In the rows, zero is written as 128.
The same turns and mirrors carry the whole set onto itself and the rows of a family onto each other. Which other rows belong to the same family as each row named below? List them in the order they appear above.
These 32 rows form 4 families of 8 rows each.
J_319: [ 98 144 170 121 131 126 121 112]
J_758: [116 136 169 133 139 129 123  89]
J_951: [132 136 160 108 101 161 104 116]
J_356: [103 120 180 113 155 160 121 113]
J_198: [135  96 155  99 127 170 106 118]
J_246: [ 98 104 142  86 133 134 127  87]
J_428: [ 96 108 168  98 112 143  93  95]
J_358: [ 91 109 157 108 144 163 123 130]
J_873: [128  86 164 105 132 166 128 113]
J_4: [ 99 136 159 124 130 124 136  91]
J_179: [142 103 154 124 116 136 130  88]
J_396: [106 107 139 101 145 120 119  89]
J_3: [138 106 150 123  98 133 126 104]
J_15: [122 131 168 109 105 175 119 116]
J_186: [125 143 148  92 146 154 140 105]
J_569: [104 134 155 136 131 120 117  97]
J_407: [ 99 126 160 108 161 152 118 123]
J_321: [133 100 155  94 128 166 126 131]
J_66: [126 143 146 122 104 165 126 113]
J_772: [143 128 147 118 112 122 118 100]
J_988: [128 136 130  98 140 162 134 111]
J_865: [ 94 109 165 109 104 128 100 108]
J_900: [121 142 161 107 109 171 103  97]
J_848: [121 137 134  94 131 161 139  89]
J_735: [ 90 108 134  99 143 129 129 102]
J_79: [ 98 128 156 116 153 172 122 114]
J_185: [101 118 161 124 113 144  86 112]
J_560: [123 125 136  89 134 144 151 113]
J_738: [102  96 159 118 104 143  97  99]
J_133: [136 104 159 106 104 122 120  95]
J_263: [136  92 134 105 125 159 120 117]
J_486: [ 99 100 147  90 141 123 109 112]

Which other rows belong to the same family as J_133? J_198, J_4, J_396, J_15, J_186, J_79, J_738
Which other rows belong to the same family as J_735? J_951, J_3, J_569, J_407, J_321, J_988, J_865
Which other rows belong to the same family as J_848? J_758, J_356, J_246, J_428, J_873, J_179, J_900

The same turns and mirrors carry the whole set onto itself and the rows of a family onto each other. Which other rows belong to the same family as each row named below? List them in the order they appear above.
These 15 rows form 5 families of 3 rows each.
J_648: [ 99 154 105 184 121 126 137 133 112 112 147 119 134 129 105 109 119 111
 145]
J_786: [108 128 121 151 114 124 152 156  85 107 104 126 143 124  96 121 151 126
 135]
J_663: [120 107 128 162 120 143 129 123 117 138 160 125 162 117 115 136 101 114
 146]
J_28: [115 145 109 200 116 127 153 116  93 139 132 109 137 146 117 128 135 136
 166]
J_378: [125  99 124 170 124 148 141 112 105 150 149 128 154 128 120 151 104 126
 158]
J_802: [114 103 121 160 128 154 129 122 112 141 150 148 142 129 114 146  92 115
 152]
J_225: [114 158 137 149 137 119 145 105 100 148 112 130 148 159 106 141 112 111
  98]
J_91: [ 92 119 113 152 135 129 194 129 103 133 129 153 163 158  88 151  96 143
 120]
J_200: [102 123 113 152 124 134 154 151  77 114  98 146 127 136  94 134 145 128
 143]
J_523: [114 123 120 160 118 128 161 143  74 123  97 127 141 133 105 136 155 139
 150]
J_180: [ 97 145 102 190 129 141 141 122  99 128 130 145 109 155 106 134 115 127
 159]
J_707: [115 160 138 150 137 118 148 101 101 148 111 127 147 159 106 140 114 112
  99]
J_608: [116 159 136 148 135 120 146 104  98 149 108 131 148 163 106 143 111 113
  96]
J_962: [ 93 125 114 150 127 119 191 135 113 122 140 141 173 143  86 137 100 135
 110]
J_380: [102 121 116 159 126 117 200 128 105 136 134 127 180 149  95 148 108 147
 123]

Which other rows belong to the same family as J_180? J_648, J_28
Which other rows belong to the same family as J_608? J_225, J_707
Which other rows belong to the same family as J_378? J_663, J_802

The same turns and mirrors carry the whole set onto itself and the rows of a family onto each other. Which other rows belong to the same family as each row named below? List them in the order they appear above.
These 28 rows form 7 families of 4 rows each.
J_199: [135 119 170  95  95 159 132 144 156 141 124 127 111 132]
J_383: [132 108 155 115 108 114 145 149 105 147 133 117 119 132]
J_434: [146 159 171 126 150 158 130 142 155 117 127 106 143 153]
J_939: [119 157 144 133 125 137 120 144 127  96 146 115 155 140]
J_277: [152 165 166 136 140 162 123 143 146 106 126 104 135 159]
J_24: [141  97 146 111 112 131 136 155 114 156 130 119 127 134]
J_6: [121 157 146 142 123 125 124 145 113 111 146 100 143 148]
J_71: [122 163 148 143 134 148 133 155 128 110 155 117 146 148]
J_302: [157 167 176 124 147 157 136 130 146 109 136 113 137 150]
J_615: [140 113 172 111  96 156 134 158 149 146 118 126 105 132]
J_967: [135 117 175 108  90 153 131 146 154 148 122 125 111 126]
J_111: [138 106 175 106  94 156 127 150 138 141 127 124 113 114]
J_418: [127 156 141 143 124 144 112 148 123 108 146 101 150 148]
J_591: [152 106 157 104 105 132 135 146 105 153 130 111 121 126]
J_384: [138  94 153 105 120 126 131 154 116 146 122 123 115 128]
J_965: [149 167 153 131 148 153 132 143 155 118 137 114 133 157]
J_5: [138 103 155 104 109 123 144 146 105 147 138 125 118 130]
J_960: [133 107 150 104 102 125 139 143 108 153 135 133 124 126]
J_601: [151 171 172 118 145 151 129 142 139 116 127  99 135 156]
J_467: [144 161 177 111 144 164 128 135 157 112 132 111 140 152]
J_520: [138 127 176 105  75 152 133 149 135 148 127 130 115 128]
J_597: [120 121 176 104  88 158 135 158 141 147 128 123 104 131]
J_381: [131 164 141 136 123 138 124 142 116 102 154 106 140 146]
J_386: [138 101 147  99 113 118 140 139 117 150 126 121 122 139]
J_834: [129 164 146 136 133 140 124 137 116 106 152 117 153 141]
J_234: [146 166 173 124 145 157 141 144 138 114 130 112 147 158]
J_444: [138 123 178 108  90 156 143 144 145 144 134 134 104 119]
J_64: [126 161 137 142 130 139 111 141 130  97 140 113 139 144]

Which other rows belong to the same family as J_939? J_601, J_597, J_386
Which other rows belong to the same family as J_234? J_384, J_520, J_64
Which other rows belong to the same family as J_277? J_615, J_960, J_834
Which other rows belong to the same family as J_383? J_199, J_6, J_467

The same turns and mirrors carry the whole set onto itself and the rows of a family onto each other. Which other rows belong to the same family as each row named below? List them in the order they appear above.
These 15 rows form 5 families of 3 rows each.
J_460: [133 177 101 101 151 135 108  96 152 141 149 126 121 141 146 129  98 119
 150 145 167  90 126 143]
J_126: [127 155 125 120 147 158 139  91 171 134 150  85 105 129 145 113 122  78
 130 136 147  81 148 108]
J_783: [122 139 153 162 131 116 112 107 169 124 120  94 103 149 116  91 118  84
 144 140 123  84 131 118]
J_956: [111 179 120 159 147 140 131  92 182 138 141  89 128 162 145 134 138 108
 146 133 145  90 145 138]
J_554: [134 135 124 104 128 123 100  95 134 123 139 125 103 130 129  96  93  97
 135 137 153  69 126 124]
J_677: [107 160 144 129 100 103 121 107 142 156 121 100 125 153 111  89 124 108
 165 149 132 102 113 128]
J_942: [110 168 120 138 140 132 171  59 171 142 131 105 137 148 142 102 129  83
 150 153 138  93 137 134]
J_318: [143 173 128 111 128 137 114 116 136 156 148 128 116 112 135 106  99 118
 161 109 163  91 147 135]
J_869: [121 148 113  93 141 114 148  99 133 126 108 137 106 137 161 105 121  83
 147 122 152 105 134 161]
J_271: [131 152 141 146 130 104 146 114 142 132 110 135  87 156 137 102 112  92
 163 101 133 118 138 155]
J_48: [135 154 118 150 139  96 130  99 159 141 125 107 102 149 101  71 118 123
 181 126 135  93 125 138]
J_411: [114 164 115 119 133 124 171 105 149 135 135  99  91 159 151 102 139  87
 156 125 135 132 141 137]
J_917: [106 175 145 133 134 141 140  97 163 148 116  96 140 122 147 120 148  86
 132 135 149  85 159 144]
J_700: [137 170 118 118 157 121 129  81 139 135 140 147 103 115 123 105 105 109
 131 136 160  85 159 162]
J_301: [118 160 134 144 131  99  99  98 157 144 113 116 113 171 111 120 114 123
 156 140 143  79 109 151]

Which other rows belong to the same family as J_869? J_271, J_411
Which other rows belong to the same family as J_956? J_460, J_301
Which other rows belong to the same family as J_48? J_942, J_700
Which other rows belong to the same family as J_126? J_783, J_554

